In the data rows, 500 means zero.
Here are some numbered points:
np.array([574, 462, 389, 479, 571, 533, 477, 469, 632, 515, 515, 508, 545, 488, 366, 700, 642, 529, 457, 468, 351, 497, 489, 412]) 0
np.array([301, 468, 412, 431, 278, 599, 496, 543, 468, 446, 500, 518, 533, 483, 556, 493, 462, 494, 445, 738, 440, 510, 380, 513]) 1
np.array([495, 418, 381, 416, 470, 689, 561, 598, 502, 483, 564, 540, 579, 510, 450, 558, 545, 502, 592, 451, 604, 459, 403, 451]) 2
np.array([529, 742, 723, 713, 585, 313, 257, 688, 658, 839, 460, 535, 501, 455, 630, 382, 350, 520, 433, 413, 0, 523, 565, 653]) 3
np.array([516, 455, 422, 412, 473, 684, 548, 480, 501, 430, 557, 514, 525, 491, 445, 578, 577, 505, 582, 435, 690, 518, 410, 385]) 4
np.array([568, 537, 495, 490, 352, 669, 589, 479, 459, 358, 566, 529, 536, 455, 510, 492, 504, 502, 467, 414, 665, 533, 559, 502]) 5
np.array([594, 505, 529, 523, 434, 637, 512, 552, 476, 369, 562, 512, 531, 472, 439, 547, 567, 513, 489, 327, 681, 576, 492, 453]) 6
np.array([386, 468, 448, 414, 458, 281, 695, 530, 427, 378, 347, 473, 492, 557, 422, 641, 610, 516, 558, 535, 480, 433, 462, 525]) 7
np.array([350, 268, 386, 391, 508, 630, 593, 503, 508, 534, 575, 522, 503, 518, 442, 574, 563, 499, 663, 588, 559, 458, 353, 305]) 8
np.array([549, 501, 514, 429, 436, 669, 548, 441, 467, 361, 579, 512, 495, 485, 437, 572, 570, 510, 549, 362, 712, 531, 493, 388]) 9
np.array([636, 558, 583, 550, 468, 531, 453, 579, 493, 400, 524, 509, 557, 479, 368, 587, 534, 499, 435, 353, 613, 589, 461, 480]) 10
np.array([512, 548, 498, 451, 407, 549, 607, 472, 421, 333, 502, 495, 485, 500, 462, 566, 567, 513, 510, 432, 544, 554, 443, 517]) 11
np.array([644, 541, 535, 488, 492, 621, 531, 521, 408, 384, 560, 521, 522, 479, 463, 497, 530, 511, 450, 321, 682, 565, 582, 502]) 12
np.array([518, 535, 479, 396, 495, 371, 539, 461, 501, 347, 434, 475, 466, 516, 375, 590, 656, 531, 581, 402, 577, 474, 476, 515]) 13
np.array([735, 609, 589, 626, 516, 491, 460, 341, 469, 458, 513, 479, 459, 443, 335, 605, 470, 523, 488, 386, 705, 585, 488, 418]) 14
np.array([414, 774, 766, 843, 807, 52, 215, 660, 680, 923, 332, 307, 432, 516, 497, 126, 621, 544, 708, 608, 0, 612, 600, 709]) 15
np.array([533, 354, 439, 637, 670, 410, 361, 411, 379, 401, 427, 498, 501, 466, 666, 380, 412, 294, 423, 470, 365, 569, 608, 535]) 16
np.array([357, 401, 413, 361, 414, 736, 610, 504, 454, 448, 609, 551, 503, 484, 524, 534, 502, 495, 544, 604, 568, 447, 470, 498]) 17
np.array([766, 628, 570, 671, 509, 501, 427, 311, 427, 447, 521, 472, 436, 437, 351, 617, 466, 534, 471, 363, 717, 620, 482, 440]) 18
np.array([480, 516, 447, 359, 395, 614, 574, 493, 438, 380, 579, 507, 479, 490, 476, 558, 542, 505, 526, 490, 599, 525, 444, 503]) 19
np.array([424, 465, 425, 374, 423, 687, 568, 518, 419, 414, 575, 522, 484, 498, 485, 572, 540, 500, 543, 546, 616, 497, 434, 494]) 20
np.array([965, 724, 999, 999, 811, 0, 16, 311, 240, 811, 64, 75, 182, 179, 532, 139, 706, 657, 668, 681, 315, 515, 424, 551]) 21
np.array([502, 492, 408, 422, 475, 596, 539, 440, 502, 428, 578, 501, 467, 512, 407, 606, 574, 511, 584, 425, 619, 531, 435, 355]) 22
np.array([595, 632, 599, 575, 507, 487, 414, 640, 580, 473, 504, 518, 554, 493, 410, 582, 477, 516, 437, 412, 441, 575, 548, 491]) 23
np.array([166, 99, 106, 401, 331, 501, 769, 611, 999, 999, 441, 521, 696, 990, 999, 208, 163, 412, 617, 878, 0, 0, 496, 798]) 24
np.array([568, 613, 553, 518, 599, 435, 415, 540, 593, 563, 489, 505, 513, 497, 383, 656, 476, 529, 492, 474, 286, 559, 572, 489]) 25
np.array([738, 685, 664, 758, 933, 398, 290, 425, 528, 633, 491, 517, 477, 502, 421, 378, 320, 489, 458, 261, 682, 727, 597, 495]) 26
np.array([432, 559, 558, 550, 619, 415, 324, 844, 670, 856, 474, 549, 522, 470, 632, 557, 446, 508, 432, 496, 24, 365, 600, 671]) 27
np.array([396, 446, 441, 430, 299, 505, 612, 528, 605, 583, 592, 558, 544, 488, 768, 321, 356, 438, 422, 667, 504, 466, 593, 500]) 28
np.array([702, 656, 557, 672, 495, 500, 442, 446, 469, 436, 515, 486, 500, 476, 334, 583, 481, 528, 460, 354, 680, 606, 511, 446]) 29
np.array([327, 258, 367, 397, 521, 547, 607, 504, 522, 532, 586, 525, 477, 534, 439, 656, 565, 502, 628, 569, 570, 465, 387, 312]) 30
np.array([698, 612, 608, 629, 553, 456, 371, 317, 474, 499, 498, 474, 435, 386, 363, 633, 489, 549, 516, 399, 648, 620, 457, 444]) 31
np.array([798, 719, 729, 704, 957, 0, 324, 166, 279, 325, 83, 359, 415, 340, 402, 447, 510, 497, 495, 372, 422, 254, 656, 843]) 32
np.array([406, 488, 456, 388, 416, 688, 635, 510, 441, 383, 560, 511, 491, 495, 499, 550, 529, 501, 536, 541, 565, 512, 441, 502]) 33
np.array([590, 779, 619, 664, 701, 445, 305, 569, 568, 938, 488, 514, 506, 546, 574, 469, 319, 442, 445, 347, 374, 557, 592, 546]) 34
np.array([666, 504, 538, 513, 449, 621, 500, 453, 491, 383, 560, 499, 494, 488, 413, 585, 613, 515, 467, 333, 680, 594, 459, 392]) 35
np.array([534, 541, 527, 548, 482, 370, 527, 437, 387, 224, 321, 446, 506, 504, 477, 538, 549, 487, 443, 420, 445, 422, 573, 547]) 36
np.array([356, 412, 419, 374, 339, 762, 610, 502, 510, 411, 604, 529, 516, 477, 566, 513, 475, 490, 505, 656, 537, 451, 447, 500]) 37
np.array([643, 475, 534, 470, 483, 569, 471, 599, 561, 402, 542, 517, 564, 506, 392, 582, 557, 513, 448, 410, 584, 515, 452, 487]) 38
np.array([665, 572, 543, 466, 550, 647, 574, 447, 300, 146, 529, 494, 478, 454, 481, 494, 512, 501, 456, 271, 581, 630, 522, 515]) 39
np.array([238, 429, 367, 391, 278, 461, 675, 551, 495, 567, 598, 554, 514, 496, 812, 379, 346, 462, 403, 827, 401, 436, 448, 503]) 40
np.array([584, 579, 554, 808, 999, 17, 103, 235, 367, 235, 189, 370, 516, 479, 425, 482, 370, 405, 355, 303, 259, 325, 694, 871]) 41
np.array([535, 553, 526, 433, 410, 707, 550, 492, 408, 299, 578, 515, 494, 449, 537, 488, 491, 507, 425, 420, 560, 599, 488, 513]) 42
np.array([527, 512, 498, 408, 425, 702, 552, 442, 453, 367, 564, 521, 491, 489, 461, 557, 545, 506, 542, 413, 644, 541, 482, 461]) 43
np.array([722, 706, 660, 680, 589, 425, 408, 303, 427, 495, 486, 465, 456, 390, 374, 505, 467, 543, 515, 355, 650, 635, 511, 473]) 44
np.array([715, 640, 617, 676, 539, 425, 405, 310, 464, 482, 498, 456, 432, 387, 350, 584, 475, 541, 511, 376, 692, 604, 472, 446]) 45
np.array([482, 525, 491, 446, 357, 723, 590, 449, 427, 330, 560, 510, 500, 475, 525, 509, 501, 499, 471, 498, 565, 585, 442, 510]) 46
np.array([574, 519, 507, 501, 361, 650, 583, 513, 476, 361, 581, 519, 531, 476, 500, 500, 509, 504, 491, 405, 693, 532, 593, 478]) 47
np.array([547, 550, 497, 482, 398, 513, 563, 431, 447, 352, 489, 475, 483, 508, 431, 582, 574, 518, 519, 383, 574, 538, 477, 522]) 48
np.array([265, 144, 242, 390, 495, 733, 776, 580, 571, 610, 615, 554, 580, 591, 549, 569, 496, 479, 631, 788, 410, 352, 348, 447]) 49
np.array([559, 439, 412, 938, 909, 0, 113, 171, 477, 374, 0, 375, 571, 512, 513, 489, 343, 444, 470, 361, 168, 119, 706, 898]) 50
np.array([713, 514, 532, 524, 448, 584, 491, 576, 457, 451, 551, 521, 525, 513, 453, 510, 542, 505, 421, 304, 648, 568, 453, 497]) 51
np.array([552, 553, 490, 484, 353, 679, 599, 478, 422, 305, 575, 522, 504, 458, 507, 501, 507, 503, 474, 419, 627, 578, 524, 505]) 52
np.array([662, 486, 541, 469, 488, 585, 495, 428, 527, 406, 547, 501, 508, 496, 376, 586, 609, 516, 451, 371, 695, 569, 419, 374]) 53
np.array([569, 514, 511, 420, 479, 553, 517, 400, 509, 400, 537, 491, 441, 514, 444, 601, 593, 520, 541, 343, 665, 590, 424, 378]) 54
np.array([386, 437, 402, 372, 388, 696, 621, 560, 544, 430, 612, 545, 545, 497, 570, 498, 463, 489, 532, 646, 589, 461, 558, 456]) 55
Which three points above are nearest to each new point by angle? Their numbers follow each, nearest first.
np.array([297, 465, 449, 382, 280, 556, 669, 527, 453, 488, 583, 546, 536, 469, 647, 426, 399, 482, 392, 768, 434, 469, 453, 512]) 40 1 28
np.array([428, 479, 414, 389, 342, 716, 621, 546, 540, 415, 589, 548, 546, 500, 559, 492, 472, 488, 513, 549, 592, 472, 566, 469]) 55 37 17
np.array([561, 548, 504, 525, 386, 693, 578, 455, 419, 285, 558, 520, 467, 483, 464, 532, 549, 517, 494, 378, 662, 601, 491, 506]) 52 5 43
np.array([900, 729, 706, 639, 691, 396, 244, 312, 278, 442, 413, 428, 403, 368, 392, 456, 473, 542, 512, 373, 687, 560, 629, 528]) 44 45 31
np.array([422, 455, 466, 362, 269, 682, 535, 584, 534, 745, 561, 557, 538, 639, 631, 394, 403, 478, 462, 574, 534, 521, 582, 472]) 28 40 55
np.array([361, 483, 510, 414, 340, 477, 483, 514, 431, 408, 423, 496, 536, 497, 570, 506, 480, 501, 415, 662, 420, 461, 450, 531]) 1 40 37
np.array([526, 544, 535, 489, 384, 562, 575, 457, 431, 246, 470, 489, 493, 486, 482, 526, 537, 513, 458, 440, 530, 538, 488, 524]) 11 48 52
np.array([601, 487, 524, 478, 417, 632, 529, 586, 484, 382, 562, 522, 557, 483, 460, 542, 548, 508, 531, 326, 647, 535, 430, 462]) 6 51 35
np.array([489, 525, 486, 401, 468, 281, 562, 485, 460, 380, 419, 473, 479, 539, 396, 619, 616, 521, 550, 430, 539, 472, 476, 518]) 13 7 48
np.array([0, 0, 0, 261, 938, 862, 824, 763, 781, 999, 580, 659, 661, 735, 636, 693, 540, 451, 928, 999, 0, 0, 484, 433]) 49 24 8
np.array([353, 498, 438, 420, 317, 614, 525, 518, 473, 416, 517, 516, 537, 486, 577, 501, 467, 497, 456, 647, 477, 516, 403, 510]) 1 37 40
np.array([367, 501, 449, 364, 230, 596, 569, 604, 556, 716, 588, 592, 536, 583, 686, 384, 374, 475, 431, 643, 546, 405, 575, 546]) 28 40 24
np.array([622, 497, 558, 487, 466, 583, 467, 638, 544, 411, 543, 532, 539, 521, 402, 555, 593, 513, 442, 392, 619, 531, 457, 491]) 38 10 51
np.array([579, 575, 576, 547, 421, 310, 562, 468, 389, 267, 385, 455, 479, 516, 392, 620, 594, 525, 488, 353, 524, 462, 561, 525]) 36 13 48
np.array([0, 310, 303, 303, 421, 280, 621, 580, 526, 759, 525, 551, 520, 562, 859, 324, 263, 349, 375, 999, 237, 437, 398, 512]) 40 24 28
np.array([558, 528, 495, 426, 475, 519, 532, 418, 500, 372, 522, 486, 442, 518, 413, 590, 577, 515, 572, 386, 631, 572, 436, 454]) 54 48 22
np.array([814, 864, 798, 828, 969, 0, 241, 101, 372, 376, 0, 236, 200, 340, 511, 322, 623, 534, 528, 518, 52, 115, 736, 999]) 32 41 50
np.array([199, 448, 389, 284, 252, 500, 714, 582, 557, 545, 592, 572, 526, 489, 760, 374, 311, 462, 393, 942, 440, 419, 497, 498]) 40 28 1
np.array([540, 582, 498, 480, 411, 557, 565, 414, 433, 350, 502, 485, 473, 501, 424, 573, 590, 513, 515, 379, 625, 558, 468, 510]) 48 11 9
np.array([512, 450, 413, 477, 526, 577, 438, 745, 710, 598, 519, 548, 544, 559, 503, 583, 577, 502, 496, 458, 224, 383, 571, 476]) 27 0 25
np.array([550, 469, 485, 471, 460, 583, 459, 696, 652, 700, 527, 564, 516, 655, 509, 534, 548, 498, 489, 416, 411, 391, 544, 473]) 27 24 34
np.array([476, 358, 395, 441, 635, 280, 499, 458, 618, 500, 462, 472, 446, 467, 423, 706, 623, 572, 574, 484, 620, 466, 301, 285]) 30 13 8
np.array([65, 0, 247, 328, 517, 732, 648, 578, 576, 700, 613, 565, 567, 527, 559, 621, 493, 472, 696, 999, 367, 389, 268, 305]) 49 8 30
np.array([0, 80, 141, 318, 200, 560, 541, 905, 872, 999, 466, 604, 685, 999, 999, 199, 123, 416, 492, 984, 21, 284, 512, 424]) 24 40 28
np.array([671, 506, 550, 540, 406, 579, 471, 600, 502, 452, 539, 522, 530, 526, 451, 528, 561, 507, 447, 358, 715, 542, 467, 491]) 51 6 10
np.array([622, 492, 546, 477, 475, 605, 438, 628, 551, 434, 533, 528, 547, 545, 404, 573, 581, 509, 456, 380, 582, 509, 471, 486]) 38 10 51
np.array([631, 520, 536, 527, 439, 603, 512, 432, 473, 314, 564, 500, 486, 482, 417, 554, 604, 521, 478, 316, 657, 607, 511, 396]) 35 6 53
np.array([628, 488, 531, 506, 431, 647, 492, 583, 490, 358, 538, 524, 550, 476, 411, 550, 547, 511, 475, 316, 715, 566, 446, 461]) 6 35 51
np.array([516, 485, 485, 482, 467, 546, 451, 703, 640, 761, 527, 566, 523, 615, 559, 513, 528, 494, 468, 379, 269, 329, 592, 485]) 27 3 24
np.array([675, 582, 583, 591, 489, 521, 444, 527, 494, 418, 523, 502, 554, 480, 344, 566, 516, 516, 439, 359, 603, 597, 465, 463]) 10 29 14
np.array([559, 568, 500, 465, 411, 517, 553, 432, 464, 334, 502, 485, 463, 509, 417, 586, 605, 517, 530, 363, 610, 540, 459, 513]) 48 11 54
